[-12 -15 -30  -8 -24  19 -23 -26 -51  23 -11  -9  11  36 -18  17  12   9
 -12 -11   7  48  20 -12  48 -20  39  -6 -32  20 -87  67 100  36  14   4
 -23 -61  41 -10  85  29 -72  27 -32 -51  17  70 -19  36] = j564
[ 29  67 -29   3 -27 -30   3 -47 -57 -17  18  -3  19  48 -30  -4   2  28
  65  48 -13   7   4  -9   9  41 -10 -20 -72  -7 -41  28  73  -5  27  53
 -80 -80  -6   9  90 -19 -79 -34 -14 -11  22  64 -71  65] = j330
[-11  17 -10  30 -17  47 -57   4 -13  39  23  40 -10 -56  40  18  70 -17
  60  41   4   7   9 -10 -20  -9 -13  48 -25 -29 -37  27  17 -17 -17  52
 -16 -23 -33  10  17  16 -40   2  17   6 -18  14  78   0] = j52
[ -5 -24  18  -4 -24  35  58  34  71 -15  53  25 -51 -21   8 -19 -17  29
  15 -12  21 -25  59  12   4 -27  -9  17  75  29   2 -31 -39  11   3 -34
  16  33 -49  25 -67 -63  56 -31  17   7  24 -62 -13 -11] = j322
[ -94  -78 -105   15  -77   73  -32   56   -4   47  -60   60   36   41
  -31  -37   33   15    1   85  -47   29   62   42  -67  -96   -5   -4
    7   27    1  -15  -40   25  -86   47  -24   16  -57  -49    2   64
   62   19    9  -26   -1   78    4  -18] = j810
[ 17  11 -43  14 -46 -26  35  16  32 -39  -3 -16  14  30 -21 -34 -81  36
   0  -2 -25  27  -3  38  -7  -9  13 -60   1  32  47 -58 -37 -23 -14   6
 -26   9 -23  -6 -33 -39  73 -10  -5   5   5   9 -90  28] = j425
key -> tag
[1] -> j808
[11] -> j557
[0] -> j940
[-72] -> j174
[12] -> j589
key j425 28:  | j808
which: [ -94  -78 -105   15  -77   73  -32   56   -4   47  -60   60   36   41
  -31  -37   33   15    1   85  -47   29   62   42  -67  -96   -5   -4
    7   27    1  -15  -40   25  -86   47  -24   16  -57  -49    2   64
   62   19    9  -26   -1   78    4  -18] | j810
next: [ 41   4   7   9 -10 -20  -9 -13  48] | [-25]
next: [ 73 -10  -5   5   5   9] | [-90]

[-46  20  31  25 -18  42] -> j938
[-57   0   3   2  -7  -2] -> j171
[-14 -11 -57 -30  -5 -14] -> j182
[ -9   0  42  16 -51  47] -> j613
[  8 -17  -7 -15 -42  13] -> j15
[-29   2   1   3   9  -9] -> j550
[ 1  6  9  6  0 14] -> j783
[-91   0  62  25 -63  47] -> j647
next: [42 16] | [-51]
next: [ 0 42] | [16]
next: [1 3 9] | [-9]

[-33  -9  32   3  31 -21  10  13  22 -21  -6   4 -16  14   6 -15  -3  31
   4  10  37  24  23  30]  j977
[ 21  36 -74  33 -33  81 -28 -38   9  14  63 -62  -3  -5  19  13  44 -61
  23  34 -61 -51 -60 -11]  j126
[ -4  25  42 -15  35 -39   9   3  31 -40  -7 -16 -39  10   0 -35  -9  32
   3   9  40  20  16  39]  j94
[-17 -10  42 -16  33 -47  55  -8   6  16  -9 -26  11 -21  36  16 -15  23
 -16   1  -9  26  28  31]  j780
[ -2  42 -19  19 -20  19  25  -3  21  44  46 -16  16 -15  11  23  26  -9
  36   1 -21 -26 -19 -10]  j430
tags:
[-9] -> j140
[-16] -> j560
[37] -> j539
[36] -> j21
[-10] -> j691
[-15] -> j595
key j430 18:  | j21
which: [-33  -9  32   3  31 -21  10  13  22 -21  -6   4 -16  14   6 -15  -3  31
   4  10  37  24  23  30] | j977
next: [-35  -9  32   3] | [9]
next: [-16  16 -15  11  23  26  -9  36   1 -21 -26] | [-19]
next: [ 14   6 -15  -3  31   4  10  37  24] | [23]
which: [ -4  25  42 -15  35 -39   9   3  31 -40  -7 -16 -39  10   0 -35  -9  32
   3   9  40  20  16  39] | j94

[-29 -17   9  28 -52  -3] : j726
[  1  -1  14 -69  77  25] : j881
[-32  53 -33  57  86  22] : j838
[31 34  9 -2 45 -2] : j700
[ 25  -5  11 -57  57  21] : j706
[-55  57  56  19 -79   0] : j654
[-90  14 -46  71  50  38] : j820
[ 33  -1  14 -69  77  25] : j74
[ 24   9   9 -31  45  10] : j149
next: [-57  57] | [21]
tags:
[25] -> j110
[10] -> j176
[-31] -> j825
key j149 5:  | j176

[-61  -5 -28  -7] = j580
[   2   45  -19 -107] = j7
[-38 -51  37 -32] = j266
[-75  54   8  40] = j901
[-5 29 44 -4] = j461
key -> tag
[39] -> j227
[40] -> j905
[-7] -> j551
[-4] -> j879
[-3] -> j486
[-75] -> j318
key j901 3:  | j905
which: [   2   45  -19 -107] | j7
which: [-5 29 44 -4] | j461
next: [ 45 -19] | [-107]
which: [-61  -5 -28  -7] | j580

[-20   3  11   4  22 -23  14 -15  13  35   6  -8 -24  24 -17  -3  -1 -10
   9 -23   8   8  17  -9  35   5  17  28 -19   3  27   7   3  15 -12  -7
 -14   1 -29   1   8   0  -7  20  27  -3  10   5  31  28  32  23 -11  26
  22 -27   3 -11  -4 -16 -16  18]  j648
[ 43  17 -18 -14 -60  71 -10  39  -3 -60 -53 -23  76 -26  29  14 -47 -19
 -14  34  18 -32 -61 -23 -61 -18 -19 -32  56 -18 -40 -18 -51 -65  20 -28
  30 -16  43  33 -70 -18  32 -64 -63  18 -24 -14 -28 -33 -46 -20  30 -54
   4  78 -53   6 -19  31  31  -6]  j916
[ 16   1  12   8   1  39 -27  -1   6  -6  17   0  35 -19  30   1  -5  43
  -9  40 -28  26   4  11 -11 -13  25  -3  31  -4 -11 -13  25 -13   0  30
  43  31  37  25  19   2  47 -12 -32  20  19  22 -36  -8 -23  -9  26   6
 -13  29  -6  27  16  -1  49   2]  j849
[  7  -4  -9 -20  44  44  -5  39  -3 -60 -53 -23  76 -26  29  14 -47 -19
 -14  34  18 -32 -61 -23 -61 -18 -19 -32   9 -18 -40 -18 -51 -65  20 -28
  30 -16  43  33 -70 -18  32 -64 -63  18 -24 -14 -28 -33 -46 -32  30 -54
   4  78 -53   6 -19  31  31  -6]  j409
[-50 -11   8  -9  38 -61  22 -11   2  54  12 -11 -58  55 -61  -3 -20 -34
  11 -55  24 -24  32 -33  38 -10  19  37 -47   5  39   7  -4  16 -17 -17
 -39  -8 -69   7  -4  -9 -19  44  44  -5  11   0  71  34  53  43 -29  32
  36 -59 -17 -43 -45 -34 -44   6]  j232
[  41   26  -30  -21  -62   41   36   71   -9  -58  -70   -7   54   10
   -1   32  -39  -70    7   -1   76  -74  -64  -31  -59    4  -51  -30
   37   -1  -26    8  -81  -50   42  -57  -11  -49   14   21 -102  -13
  -12  -44  -23   10  -43  -35   32  -27  -16   -1   13  -67   31   67
  -48  -22  -44   54  -19   -8]  j556
next: [-74 -64 -31 -59   4] | [-51]
next: [  7  -4  -9 -19  44  44  -5] | [11]
next: [-33 -46 -32  30 -54   4  78 -53   6 -19  31  31] | [-6]
next: [-29  32  36 -59] | [-17]

[ -32  -17 -110   29] -> j950
[ -17  -32 -110  -91] -> j198
[-17 -32  14 -91] -> j637
next: [-32  14] | [-91]
which: [-17 -32  14 -91] | j637
Table of tags by key:
[14] -> j214
[15] -> j455
[29] -> j919
[-110] -> j983
[-111] -> j432
key j950 2:  | j983
which: [ -17  -32 -110  -91] | j198

[  5  26 -32 -12 -12  -3   0 -29  -9  26  -2  21  19 -30  87 -36   4   4
 -18  17 -24  20 -16 -26  38  16 -10]  j305
[  9  -9  -8   7  29 -11  -1   5  26 -32 -11 -12  -3   0 -29  31  19  13
  21  21   0  28  32  -8  32  12  -7]  j225
[-10 -11   8 -25   3  26  -7   2 -36 -22 -44 -21   0  -9 -35  36  21  14
  26  22   1  28  35  -9  35  12  -6]  j205
[ -5   1  40  11  22  12 -24  23 -10  14  -1 -16  34  12 -51 -11 -27 -14
 -19 -18  -6  17  -4   2 -38   7  -6]  j910
[ 47  36  15   4 -46   0  41 -27  13  -4   6   9 -28  44  19  -6  38  -3
  -2  18  29 -22  12  18 -20  12 -37]  j405
[ 47  36  15   4 -46   0  41 -27  13  -4   6   9 -28  -9 -13   0   2  26
  -9 -35  -4   5  -1  16 -26 -37   0]  j878
[ -2   1  25   8  13   7 -15  15  -6  10   1  -9  21   8 -31  -8 -18 -10
 -12 -10  -4  10  -2   1 -22   5  -3]  j989
next: [  5  26 -32 -11 -12  -3   0 -29] | [31]
next: [-32 -12 -12  -3   0 -29  -9  26  -2  21] | [19]
tags:
[-4] -> j969
[10] -> j170
[47] -> j932
[26] -> j257
[-32] -> j180
[-22] -> j762
key j405 9:  | j969
which: [  9  -9  -8   7  29 -11  -1   5  26 -32 -11 -12  -3   0 -29  31  19  13
  21  21   0  28  32  -8  32  12  -7] | j225
next: [-13   0   2  26] | [-9]

[-16  -9  47   1 -37  23 -10  73  99] : j484
[-16   3   7   0  -7   3  -5  12  24] : j979
[-16   0   3   7  -7   3  -5  -4  -2] : j602
[-16  -9  47 -12 -37  23 -10  73  99] : j389
[-16  -1   0   0   0   0   1  -1   1] : j95
[-16   5   5   2  -5   1  -6  10  22] : j424
[-16   8  -7   3   6  -7  -5  -9  -4] : j267
[-16  17 -17  10  13 -13  -9 -20 -14] : j72
[-16  17 -20  10  17 -15  -7 -30 -27] : j697
[-16  -2   2  -2  -1   1   0   1   6] : j113
[-16  22 -21  15  19 -16 -14 -32 -24] : j75
next: [15 19] | [-16]
next: [ 3  7  0 -7  3] | [-5]

[ 25   2  51 -28 -16  -5  14 -55 -32 -37  47  -3 -17  -7 -10   8 -52  33
  97 -20  37 -25   9  26 -17 -33  -5  56  51 -64  36 -20  14  45 -14  -6
 -12 -33   6 -44  -5 -31  -9  29 -39  82 -22  11 -23  10 -23 -16 -63 -27
 -28  -3  17  -1]  j185
[-53  28  20 -11 -36  12  37  -3   4  -8 -10  28 -60 -27  12 -34 -32  34
  26  -6 -41 -67  13  -7   9 -28  -6  32   3 -48   1   7 -16  -9  33  17
 -65 -61  59  -1  11 -43 -22  26   6   9 -40   1  29 -49 -18  16  40 -21
 -20 -29  88 -31]  j978
[-13  31 -25  18 -45 -13  -4 -14  25  46 -44  -3  26  35 -32 -19 -12 -16
 -47 -32   2  42 -24  -6 -26  50   2 -33 -18  58 -47   4 -44  17  -1  11
  -8 -14 -35  -8  42  55  14  15   2 -50  64  12  13 -30  26   6  -5  51
 -35 -37 -97   8]  j615
[ 33 -25 -17  -1  16  66  -9  17 -50  -4  37  29   9 -58   1  17  61  -8
  19  46  -1 -15   1 -28  18   0  -8 -44 -14  49  15  -2  25 -25 -31 -21
  36  78   9   9 -63 -54   4 -31 -22  -5 -27  21   4  41 -18   0  24 -21
  53  61  28  33]  j152
next: [  8 -52  33  97] | [-20]
next: [-22  11 -23  10 -23 -16 -63 -27 -28  -3  17] | [-1]
Table of tags by key:
[26] -> j284
[-22] -> j296
[4] -> j84
[5] -> j260
[-23] -> j537
[14] -> j904
key j978 42:  | j296
next: [ -9  33  17 -65] | [-61]
next: [-33  -5  56  51 -64  36 -20  14  45 -14  -6 -12] | [-33]
which: [ 33 -25 -17  -1  16  66  -9  17 -50  -4  37  29   9 -58   1  17  61  -8
  19  46  -1 -15   1 -28  18   0  -8 -44 -14  49  15  -2  25 -25 -31 -21
  36  78   9   9 -63 -54   4 -31 -22  -5 -27  21   4  41 -18   0  24 -21
  53  61  28  33] | j152

[-21   3  -7  15   4   7  -9  25  -6  16  42 -18 -33 -72  27 -13   9  -2
 -25 -14  -2  27  -4  37  18   2  -7 -24 -38  -8 -19  20 -79  12 -14] -> j370
[-38 -15 -15  40  29  -2 -70  -7  -5   0  35   9 -14 -45  20 -10  32  48
 -19 -28   0  16 -55  45 -25 -30  -4 -40  -1 -56 -26 -23   7   3   9] -> j887
[ 17   8 -21 -13 -20 -42 -11 -26 -37  23 -20  28  -9  -5 -13  44   3 -17
  18  31 -30   5  -6  27   7  19  13  36  14  13  25  53 -53 -33 -17] -> j633
[-24 -14 -32  21  12   7 -42  25   7  32  30   5 -13 -71  18  -6  21  19
 -27 -32   2  19 -52  57 -13  -1 -13 -30 -28 -29   4  -4 -42  -8  -7] -> j127
tags:
[7] -> j160
[-4] -> j682
[17] -> j627
[-26] -> j944
[8] -> j195
[18] -> j201
[-25] -> j874
key j370 24:  | j201
which: [-21   3  -7  15   4   7  -9  25  -6  16  42 -18 -33 -72  27 -13   9  -2
 -25 -14  -2  27  -4  37  18   2  -7 -24 -38  -8 -19  20 -79  12 -14] | j370

